Families of rows that turns and mirrors carry onto each other, the same ones carrying the whole set onto itself: the rest of each named row's family, in list order:
4 families of 8 rows:
Q726: [ 6 -7  8  8  0 12 10  4 -9]
Q962: [ 1  1 -5 23  5 12 -9  4 -1]
Q608: [ 0  4 -4 25  8 16 -5  2 -5]
Q348: [  7  -8 -13   7  -5  39  -1  -1   1]
Q239: [-4 -2 -2  8 11  7  0 11  1]
Q783: [ 13  -4 -15   3  -4  32  -2  -5  -6]
Q74: [  1  -8 -14  -6  13  21   6   2   4]
Q38: [  5  -1   0  24  -2  21   1   1 -14]
Q728: [  3   5  -8  18   2  14 -13   6  -2]
Q432: [ 13  -1   3  17  -7  18  -2  -1 -11]
Q279: [  2 -10   6  13  -2  13  10   7 -11]
Q345: [  7  -1 -13   3  -9  32  -7  -2  -7]
Q632: [  7 -11  -9  -6   0  28  11   0  -6]
Q377: [ -1   2 -18   2   6  24 -11   2   5]
Q866: [  2  -9   5   5  -2  12  10  10 -11]
Q935: [  6   4  -3  19   6  12 -10   0   0]
Q362: [  2   1 -18   5   7  32  -8   1   5]
Q14: [ -4  -6 -13  -5  13  27   5   6   5]
Q760: [-4 -6  1 14 10  7  4  8 -1]
Q88: [-5 -2  0 18 13 11  6  6 -5]
Q716: [ 0 -2  2 10 12  6  3  5  1]
Q316: [  3 -10  -8  -5   0  33  12   3  -5]
Q590: [ -6  -7 -10  -8  10  20   5   7   3]
Q99: [  9  -1  -1  15 -11  20  -3   4 -14]
Q98: [  2 -10  -5  -6  -6  28  10   3  -9]
Q342: [ -3 -11 -12   0  10  29   6   5   9]
Q631: [  8  -3 -14   3  -5  38  -1  -2  -5]
Q946: [  0  -7   5  16   3  16  12   5 -13]
Q648: [  5   0 -20   3   9  26  -7  -2   5]
Q618: [  1  -5 -17   7   6  33  -5   1   9]
Q956: [  3 -14  -8   0  -1  35  11   2   0]
Q502: [  7  -3   0  22  -8  18  -2   2 -11]

Same family as Q98: Q239, Q728, Q345, Q377, Q866, Q590, Q99
Same family as Q38: Q608, Q348, Q88, Q342, Q946, Q618, Q956

Families of rows that turns and mirrors carry onto each other, the same ones carrying the whole set onto itself: the rest of each named row's family, in list order:
3 families of 6 rows:
Q17: [-10  -4   3  -6  -1   2  13   3]
Q802: [18 -4  2 14 11  2  1  1]
Q288: [  2 -12 -12   6  -5  -1   2  -3]
Q450: [ -6  12   0   1   1   1   0 -11]
Q793: [ 2  4 16  1 11  4 11  6]
Q115: [ 3 16  7  7 10  3  0 -7]
Q462: [ 8 -1  8  6 14  5 16 11]
Q399: [12 11  0 14 15  4  6 -1]
Q797: [-7  3 13 -5  4  3 10  3]
Q814: [ -8   4 -12   2  -3   0   5  -8]
Q840: [  1  -1 -19   9   2   1  11  -3]
Q297: [ 13 -11 -10  13   4   1   4   2]
Q343: [-4 -9 -5 -1  1  2 18  8]
Q148: [ 11   3 -13  16  11   3  11   1]
Q302: [-3 -5 -2  0 -7 -1 -4 -8]
Q275: [ 1  2 10  2  0  0 -8 -8]
Q303: [ 4 -8 -2  5  9  4 19 11]
Q357: [12  3 12  9  9  2 -5 -4]

Same family as Q297: Q802, Q288, Q302, Q275, Q357
Same family as Q840: Q450, Q115, Q399, Q814, Q148

Families of rows that turns and mirrors carry onto each other, the same ones carrying the whole set onto itself: the rest of each named row's family, in list order:
4 families of 8 rows:
Q274: [  0  15  -7   3   6  10   6  -5   2 -10]
Q13: [-1 11 10  6 -3 13 -3  4  6  4]
Q346: [  1  16 -14  -4   4  10   1   0  -1  -2]
Q603: [  6  -8   4  11   5  -6   0   3 -14   6]
Q15: [ 1 10 -7 -2 18 -6 -5 -4 -2  4]
Q299: [  3 -14  -8  -4   7   3  -4   7 -10  -9]
Q708: [  8  -4  -7  -6   9 -12  -2  -2  -1 -14]
Q996: [  6  -9 -11   3   8  -8   1  -5   8 -10]
Q228: [ -2 -11  -9  -3   1   1 -13  11  -4  -2]
Q376: [ 6 17  5  3 -5 -1  4 -5  5 -4]
Q661: [  5 -11  11  15   3   7   0   3   5  -4]
Q32: [  7 -12  11   5   1   0  -2   7  -9   5]
Q223: [  8  14  -3   7 -10   1   7  -1   2  -5]
Q78: [  1  13 -11  -7  -1   6   4  -3   2 -10]
Q473: [ -3   8   7   9  -1   4 -12   7   7   7]
Q629: [  9 -11  -6  -6  14  -5   2  -5   1  -7]
Q350: [ 1 12 -6 -8 15 -1 -7 -2  5 -7]
Q202: [ 8  9 -8 -5 17 -6  0 -5  3  1]
Q5: [ -5  10 -16   1  -1  10   1   0  -1  -6]
Q467: [ 3 17  6  9 -5  1  3  0 -6 -4]
Q852: [ 4 -7  4 14  1 15  0  7  7  4]
Q678: [  0 -10  -1  18   1  13   4   2   5  -1]
Q936: [ 5 11  0 11 -8 -8  5 -3  1 -5]
Q43: [ 4 -6  8 13 -4 13  6  3  0  1]
Q561: [-1  5 10  9 -8  9 -8 10  4 -3]
Q470: [  6 -12  -6  -5   4  -1  -9  12  -8   2]
Q177: [ 5 10 10  9 -5  3 -6  7  7  7]
Q571: [  9 -11 -13  -5   8  -4  -1   0   7  -9]
Q627: [  4 -18  -2  -6   5   4  -8   8  -1  -3]
Q104: [  4 -12   7   6  13   3  -4   6 -11   3]
Q790: [ 10 -13   4  11   5   1   4   5  -9   6]
Q637: [  4   7  -8 -12  15  -2  -2  -3  -5  -2]

Same family as Q708: Q274, Q299, Q661, Q350, Q467, Q561, Q104
Same family as Q43: Q13, Q376, Q32, Q78, Q629, Q627, Q637
Same family as Q15: Q603, Q996, Q228, Q473, Q5, Q678, Q936

Families of rows that turns and mirrors carry onto each other, the same ones carrying the whole set onto itself: the rest of each named row's family, in list order:
4 families of 8 rows:
Q958: [  5  -1  14   1   4  -8  -4  12  10  -9   3  -3  -6   1 -10  15  -5  -3]
Q754: [  3 -12  14   7   6 -16 -11   7  -6   5   5   5  -3  -8   3  -7  -3 -13]
Q137: [ -4 -16   6 -10  -5 -12  -2  -6 -10   4  -9 -10  -7  -7  -9   5 -15  -9]
Q12: [-10  -7  -8  -6  -6   2  -2  -8 -14  10  -4  -3   3   0   7 -11   4  -9]
Q560: [-11  -3   1 -18   0  13   3  -3   4  -3  -7 -12   1   6  -3  11   2  -2]
Q675: [ -3  -5  12  -2   0  -5  -5   8   9  -9   1  -2   2   0 -20  16  -4  -6]
Q102: [  1  -5  16   2   3 -19 -13   3  -3   1   7   7  -7  -6   3  -9  -2 -11]
Q707: [ 1  2 19 -9 -7 -1  4  3  0  5 10 -8  0  7 10  9 -6  3]
Q252: [ -1 -11  -9   3   1   0  -2   6   2  -7 -11   8   1  -6 -10   3   9 -15]
Q456: [  3  -3  22  -9  -4  -2   1   2   0   7   9 -13   1   2  11   2 -10   2]
Q58: [ -8  -7  -3 -12   0  15   5   2   0   0 -10 -12   5   4  -4  13   1  -2]
Q96: [ -4   4  16  -8  -2  -6  -3  -2  -6   9  10 -15  -4   7   7   2 -11   4]
Q488: [  3 -11  15   8  -4 -15  -9   7  -5   4   9   4  -2  -9   0  -5  -7 -12]
Q702: [ -6 -13  -7  -6   2  -3  -6   8  -1  -6 -10   8  -4  -4 -12  -1  11 -18]
Q506: [-4 -1  9  1  8 10 -2  7  3  2  7  6  0  3  7 -3 17 -2]
Q884: [-10 -11  -8  -2  10  -1  -8   2  -3  -6 -11   6  -3  -4 -11   3   9 -17]
Q986: [ -7  -5  -6 -12   4  -1   1  -4 -11  10  -3  -5  -2  -2  14 -13  -1  -9]
Q318: [ -7  -2  -4  -9   1   1  -2  -6  -7  14  -5  -4   3   0  10 -15   2 -12]
Q65: [  1 -11   1 -11  -5 -10   3  -5  -7  -1  -9 -13  -3  -2  -4   5 -20 -11]
Q461: [ -2   0  -2 -10   0  13   1  -2  -5  -4  -9 -16   2   3  -5  17   0  -1]
Q833: [  1 -10  17  -1   3  -4  -5  11   5 -13   3  -2  -5  -2 -10  19  -3  -2]
Q197: [-2  4  6  0  8  8 -6 11  8 -2  7  3  5  6  8 -1 14 -4]
Q312: [ -8   2  -6 -14   4   9   3  -3   2  -3  -9 -11   0   9  -3  10   7  -1]
Q504: [  1 -15   0 -10  -6 -15  -2  -3 -11   2  -6  -3  -9  -3  -8  10 -14 -11]
Q391: [ -2  -7  10   4  -1 -19  -6   6   1   5   8  10  -5  -2   2 -12  -1 -11]
Q880: [-6  3  8  4  5  4 -9  8  3  2  9  5  0  1  1  0 20 -2]
Q686: [  0  -9  20   0   1  -2  -8   8   9  -8   2  -2   0  -1 -14  18   1  -6]
Q280: [ -2  -3  -4  -4   0  -1   0  -5 -13  10   0  -4  -5  -1  17 -11   3  -8]
Q380: [ -3 -14   4 -13  -3 -13  -5  -2  -6  -1  -9 -13  -2  -6  -7   7 -18 -14]
Q803: [  0   1  19  -5   1   0  -1  -4  -2   7   8 -14   1   2  11   5 -11   4]
Q416: [ -5 -11 -11   3   7  -4  -9   1  -4  -4 -10   1  -3  -7 -12  -4   6 -16]
Q871: [-5  7  7  5  3  8 -4  7  8 -1  6 -3  6  4  4 -5 14 -1]

Same family as Q252: Q958, Q12, Q96, Q461, Q504, Q391, Q871
Same family as Q318: Q137, Q102, Q58, Q702, Q833, Q197, Q803
Same family as Q506: Q754, Q560, Q456, Q884, Q986, Q686, Q380

